In the data rows, 128 means zero.
Here are some points:
[139 156 112 138  98 118 123 131 118 117 118 138 110 145 108 144 156 117
 151 152 190 131 139 136 115 159 170 152 147 156 124 121]
[146 140 159 148 134  58 130 126 130 114  93 111 180 143 189 113 119 104
  78 156 125 151 132 160 132 168 144 106 141 121 138 187]
[138  94 121 130 143 116  87 117 126 126 107 115 140 120 123 120 109 100
 120 140 112 129  98  98 126 104 127 127 141 150 125 109]
[142 149 148 159 108 131 141 146 114 139 117 146 130 135 109 112 158 117
 160 145 126 167 137 180 133 156 130 129  91 113 180 139]
[131 158 140 124 122 180  98 113 122 156 146 193 122 161 120 119 181 117
 177 124 142 156 118 175 108 151 119 143 110 136 152 136]
[139 147 142 137  90 138 120 133 116 141 143 144 155 147 115 110 133 142
 174 176 111 141 145 160 107 163 121 123 146 136 149 131]
[104 135 111 146 133 144 116  90 122 104 105 120 119 118 150 136  91 156
 159 127 126 149 130 110 151  67 122 133 153 148 129 139]
[149 128 128 145 115 104 168 154 142 101 122 140 114  91 135 154 126 116
  99 127 125 151 121 127 168 111 138 148 108 118 159  92]
[140 140 151 155 115  93 100  81 113 162 132 141 113 150 138 139 129 102
  83 121 175 156 102 131  87 142 152 113 183 141 148 133]
[106 150 114 126 115 138 113 112 119 153 153 151 110 154 120 185 161 146
 178 132 175 127 141 146 119 118 158 176 158 148  94 112]
[140 120 174 102 133 130 110 128 120 137 137 146 143 122 111  92 172 112
  68 121 134 103 100 131 141 155 127 108 109 101 156 153]
[123 109 151  89 159 134 177 176 146 110 156 106 113 146 121 110 119 161
 130 144  76  71 161 109 147 134  65 118  71  91 123 159]
[159  71 129 112 144  74 113 133 155 168  86 117 130 169 159 136 168  82
  83 123 123 122 127 148 162 132 125  94 129 106 161 126]
[104  99 111 123 148 148 141 120 146 105 112 111 108 103  97 157  91 130
 147  90 117  93 124 112 145 106 130 146 130 111  92 119]
[131 140 122 152 129 108  60  97  79 112 112 148 151 142 158 113  94 135
 132 126 160 157 101 137  97 142 157 120 166 160 109 161]
[115 121 110 117 127 132 134 106  97 117 134 144 106 125 116 163  84 151
 138 118 166 113 102  88 119  87 131 146 158 138 104 102]
[107 133 136 102 145 133 100 128 128 134 156 125 114 113 128 135 105 158
 104 103 124  97 127  99 123 121 112 120 131 104 102 131]
[109  99  94  91 124 136 146 129 168 100 160 115 124 100 111 136  94 123
 148 116 130 107 131  84 106 107 134 164 145 147 101  82]
[117 140 121 159 136 114 161 131 124  80 141 102 108 119 168 155  93 145
 118 128 136 123 150 142 149 107 123 137 148 113 141 133]
[148 127 198 131 130 129 132 140 119 149 104 164 171 159 112 111 181  91
 115 151 113 139 109 178 141 177 140 111 108 108 185 164]
[114 140  73 117 128 148 137 133 143 128 165 154 121 132  99 155 111 140
 188 121 143 146 145 123 115 112 134 168 102 111 114  95]
[136 106 126 102 161  99 197 165 158 130 150  94 113 135 125 145  97 157
 139 151  93 110 183 133 139 124  97 160  80  90 118 138]
[140  65 137  74 172 119 138 183 154 135 119 113 102 155 121 142 153  95
 123 116 109  80 147 108 177 110 127 130  67 113 128 117]
[141 166 177 180  83 129 114  72  91 135 154 178 119 120 124 123 136 142
 111 119 171 163  79 135 108 132 170 132 153 137 173 128]
[154 128 115 128 127 103 157 106 108 129 120 154 119 155 165 146 116 143
 109 118 186 131 110 126 149 115 116 128 104 134 169 112]
[133  93 121 105 131 151 150 200 164 105 131 108 135 130  71 123 147 130
 159 140 109  87 153 126 166 131 130 130  93 113 129 121]
[136 129 130 114 134 183 132 142 148 147  92 143 151 171 118 107 162  96
 172 134 111 127 145 156 146 137 103 113  82 115 151 144]
[129 167 114 159 122 131 103  88  86 132 117 181 107 104 145 149 134 125
 112 121 133 163  84 122  91 135 140 131 151 158 110 134]
[157 113 160 125 135 114 142 131 128 171  70 115 150 147 155  88 188  57
  89 183 126 125 118 147 120 171 129  91 160 152 163 156]
[ 98 131  97 133 123 124 101 125 154 112 126  92  91 120 132 132 123 115
 111  83 134 131 132 113 116 104 128 116 130 118 133 123]
[128  96 126 109 176 134 156 157 150  98 104  99 121 100 144 141 140 114
 115 122  68 110 140 123 189 133  99 119  82  93 127 131]
[141 156 125 158  79 119 115 118  99 137 135 121 158 127 142 104 109 145
 141 161 134 171 107 132 105 103 171 124 179 171 116 127]
[158 135 130 148 131  73 109 106 140 173 118 131 145 157 147 109 107 108
 106 130 169 161 133 143  95 163 129 106 134 124 161 159]
[143 129 158 154 125 115  97  90 104 132  91 143 127 150 174 103 119 124
 110 135 147 128 128 164 113 131 124 109 166 149 146 173]
[152 108 150 115 133 104 153 154 136 152 133 131 129 150 148 116 151  93
  87 140  93 121 143 143 139 151 146  99  87 104 145 128]
[ 71 121 125 139 152 156 138 126 129  76 168 130 104  75 105 185  92 188
 163  66 109 174 124 113 143  88 117 179 116 128 105 112]
[125 144 138 151 118 120 114 130 102 133 155 146  98 140 114 156 149 152
 124 133 117 154 125 117 124 120 164 144 125 123 123 113]
[131 158 167 166 108 165 136 128 113 135 142 137 135 159 109 121 174 119
 128 142  99 163 107 138 142 126 162 110 130 157 130 124]
[127 155 111 125 122 143 137 140 143 117 117 134 151 123 145 110 151 116
 162 166 122 144 164 151 144 147 128 137 136 117 143 126]
[129 108 125 102 161  94 135 124 125 128 135 115 153 125 177 134 138 133
 105 118 121 110 137 140 141 142 115 138 130 105 116 137]
[142 120 121 124 115 118 133 136 121 150 125 146 146 114 152 111 129 126
 117 150  89 124 119 131 149 114 141 123 114 126 137 109]
[ 96 155  81 127  94 159 106 153 108  96 149 163 126 134  91 152 100 189
 195 117 150 151 135 126 130 103 132 154 113 134 102 132]
[147 166 207 153  95 139 149 131  89 134 131  96 142 169 133 100 168 147
 128 165 105 131 128 163 120 153 126  99 160 156 137 134]
[131 140 145 149 109 144 105  95  99 124 117 132 107 151 112 135 162 139
 124 107 153 122  95 121 111 109 143 120 164 165 135 119]
[153 132 154 132 128 104 146 128 159 149  85 149 143 151 142 101 150  92
  97 139 125 126 126 160 109 137 135 111 105 127 158 175]
[121 123 115 100 136 131 150 159 128  95 142 115 135 109 103 119 123 140
 118 134 132  88 115  80 148 115 126 140 109 123 124 119]
[165 127 136 127 118  92 147 132 156 164  68 127 171 159 164  96 149  73
 100 197 131 124 143 138 136 179 131  96 159 135 142 173]
12 more points follow, each with its number after it:
[134 121 122 102 161 141 152 164 133 152 137 131 139 167 138 135 186 123
 155 172  69 130 164 154 153 148  95 121  86  98 136 116] 0
[105 103  97 114 148 125 125 142 185 113 118  72  99 116 139 128 125 109
 112  91 106 117 156 110 135 111 104 121 106  97 142 134] 1
[117 141 165 130 100 163 134 126  94 118 123 176 169 161 107 115 185 135
 168 156 145 157 107 159 124 127 132 136 129 165 163 148] 2
[ 94 127 104 123 126 204 167 148 137  83 153 152 105 116  57 176 136 151
 215 107 138 139 136 122 141 111 121 188 107 138 113 115] 3
[ 97 104 146 116 133 143 121 146 107 121 165 112 135 109  85 154 117 159
 140  99 110  92 136 129 139 120 131 140 139 126  83 106] 4
[ 88 101 116 120 131 183 129 114 145 125 143 124 116 111 110 137 132 125
 140  95  98  95 142 123 121 103 123 139 126 120  91  93] 5
[131  90 144  96 163 145 164 194 137 133 138  85 123 168 105 138 180 153
 158 160  77  81 176 149 174 113  75 127 108 120 141 110] 6
[122 190 108 150  83 137  76 141 103 104 144 181 172 119 108 109  95 149
 173 147 177 190 112 153 105 157 144 141 147 144 122 139] 7
[141 148 146 137 111 115 136 116 137 120 133 134 166 127 170 108 127 107
 154 164 122 153 138 175 121 169 120 132 153 136 140 139] 8
[142 109 152 137 163 103 142 135 131 119  66  93 117 148 145 121 177 104
  77 137 124 104 132 136 154 126 122 106 118 103 169 140] 9
[ 99 122 101 112 124 145 101 114 115 108 146 129 105  91 104 161 107 161
 140  87 147 126 111  93 137  98 124 147 147 136  86 101] 10
[124 165 129 172  88 118 122  78 121 111 128 140 118 103 144 110 114 122
 107 122 168 168  93 125 110 123 145 132 167 148 149 117] 11
Which two of these numbered points are nearest to each point below, ignoring the 3 directions in which the first points spread most? Their numbers follow each, nearest first.
[158  94 143 110 149 107 155 140 128 175 130  92 108 145 156 134 169 131
 133 169 109  94 178 152 135 125 129 144 126 129 154 115] > 6 0
[146 166 145 148 142 133 144 115 132 123 123 142 116 114 133 116 133 127
  93 126 146 136 121 114 117 122 102 128 108 128 152 141] > 11 9
[132 118 158 116 115 142 121 122 104 119 148 129 147 152 117 114 136 151
 152 131 145 120 106 107 149 115 140 116 107 167 152 119] > 2 10
[125 106 124 107 157 156 133 130 136 108 125 113  95 127  91 154  94 153
 155 109 139 100 131 102 176  92 107 140 103 107 142  97] > 9 10
[108 128 131 111 127 178 163 140 138  97 141 148 105  96  95 147 106 146
 159 101 134 154 128 126 119 103 131 171 117 156  91 123] > 3 10
[151 134 138 109 112  91 159  68 114 156 120 138 145 191 176 103 157 112
  95 158 192 129 126 144 108 122 122 130 134 149 181 135] > 2 11
[109 194 109 156 109 133  90 113  81  84 159 139 117 115 138 122  76 177
 142 112 151 132 107 112  85 133 131 133 151 152  95 149] > 7 8
[107 155  78 126 117 129 122 141 140  87 170 111 115  82 104 125  99 149
 145 124 124 121 141  91 108  97 131 152 123 124 123  78] > 11 1
[107 147 133 155 117 160 132 156 119  81 139 150 138 134 134 154 128 156
 193 123 117 147 155 186 162 144 104 148 133 115 130 131] > 8 3
[105  96 117 114 134 142 148 134 155 133 148  93 121 111 118 137 110 115
 127  93 108  89 140 117  98 152 115 134 138 113  96 108] > 5 4
[137 142 123 151 111  91  86 118 132 152  99 135 149 135 165  77 113  98
 104 143 158 135 141 145  83 159 158 102 140 143 120 173] > 7 1
[151 134 166 115 142 113 115 163 121 154 162  79 145 153 130  97 151 149
 106 146  86 114 147 136 126 132 123  99 115 132 116 122] > 4 6
[130 126 142 146  96 153 147 137 119 137 116 173 143 122  97 129 145  82
 168 139 152 147  99 161 125 151 155 159 135 136 166 117] > 3 11
[141 102 109 133 165 100 140 134 189 121  82  95 133 127 151 114 127  85
  90 124 122 124 158 130 140 125 124 122  98  98 143 155] > 1 11
Now 12 new points, numbered from 0 again:
[138 157 124 146 101 140 143 129 104 113  97 142 139 111 118 104 119 116
 143 136 159 114 117 134  83 160 133 133 138 159 116 158] 0
[136 121 128 124 127 129 150 109  96 120 120 159 117 124 123 147 118 110
 112 124 164 138  81 120 101 153 122 140 131 147 114 128] 1
[123 152 122 131 123 138 102 148 124 144 126 115 116 120  87 125 127 128
 119 122 117 101 124  85 131 130 144 105 101 101 122 123] 2
[128 140 112 129 116 151  96 102 104 143 168 156  87 135 116 111 101 151
 153 132 144 127 111 102  63 110 139 128 155 176  90 109] 3
[145 126 166 136 137  71 132 104 139 188  95  85 162 173 209 121 179  90
  97 166 122 132 153 181 128 167 131 100 193 120 158 150] 4
[134 161 134 123 103  82 131 135  98  97 162 119 133 155 168  89 147 143
  90 153 151 112 134 125 131 152 110 111 124 124 163 146] 5
[ 94  94 121  97 164 151 154 108 146 137 147 121 123  97 137 151 118 127
 117 103  82 125 127 101 145  94 101 140 129 107 105 104] 6
[160 154 152 135 132 115 144 114 111 136 108 146 161 165 181  86 148 118
 112 150 138 122 130 182 103 178 122 108 136 157 122 186] 7
[159 136  99 147 129 111 108 108 125 124  66 150 120 142 169 113 137  98
  86 133 151 139  97 133 130 151 140 104 114 129 148 151] 8
[ 99 145 117 149  95 130  77 108 138 127 150 132 146 116 109 121 117 107
 128 107 144 154  94 100 103 125 172 122 148 154 103 135] 9
[148 131 151  92 130 126 118 131 129 166 155 138 132 147 128  90 136 107
 108 136 111 101 135 106 118 162 127 108 105 124 131 132] 10
[123 101 143 112 124 136 124 123 133 141 121 156 137 130 143 126 142 125
 108 106 119 115 112 153 142 137 117 110 116 111 128 173] 11
Which two of these numbered points are nearest to each point below, ignoring the 3 directions in which the first points spread most? Their numbers follow each, nearest first.
[139 108 126 113 155 158 148 136 136 131 164 143 100 104 127 127  82 168
 134 103 101 112 148 114 124 112 107 141  96 136 108 127] > 3 10
[140 131  83 114 134  87 113 166 146 117 139  95 110 116 106 132 106 153
 106 123 111 103 135  86 147 111 129 119  96  96 124  89] > 2 10
[142 111 129 134 163 126 185 145 138 125 102 110 119 133 174 141 124 115
 101 146  97 116 140 159 145 172  80 108 118 105 125 135] > 7 1
[ 88 146 106 145 104 167 166 137 132  69 161 123 105  75  82 155 125 145
 185 118 123 138 142 104 106 120 153 181 149 152 115  99] > 0 9
[110 118 110 129 105 152 135 118 146 104 130 129 115 128 107 124 151 112
 143 125 146 142 112  91 107  90 160 150 139 166 130 128] > 9 8
[129 128 116 131 161 115 138  99 133 125 130  93 123 135 171 143 106 170
 155 126 132 142 162 152 158 117 110 133 149 115 129 117] > 4 7
[118  85 106  97 164 136 179 150 168 126  98  88 131 119 129 138 134 127
 116 112  79 111 152 107 162  97  79 124  76 109 119 118] > 6 8
[130 104 171 133 179 117 174 121 133 147  97  91 106 158 159 142 125 139
 139 137 112 119 180 169 159 138  90 118 120  90 154 142] > 4 7
[157 137 179 131 121  73 134 102 110 147 112 139 153 148 149 115 178  74
  42 142 191 149  84 147 123 162 138 113 142 120 183 150] > 1 11
[112 140 127 133  97 126 129 129 113 110 142 147 132 137 100 133 133 112
 153 138 140 132 114  94 116 126 174 148 132 133 140 116] > 9 2
[139 148 102 153  84 122 122 159 112  71 139 129 117 126 113 118 134 162
 140 145 161 136 123 123 133 130 140 131 145 151 136 125] > 5 0
[113 130 109 117 155 112 135 111 131 137 146 115 108  85 150 132  86 148
 121 116 126 137 135 117 138  98 100 149 118  99 119 103] > 6 10
[141  90 147 122 130 117 126 137 131 130 114 100 155 148 127 135 154 100
  92 131  93 124 106 133 169 118 116  96 136 139 141  94] > 6 9
[121 140 107 146  73 131 139 120 128 105 130 139 124 108 106 119 109 141
 132 129 176 134 114  95 122  95 154 148 168 176 150 114] > 0 9
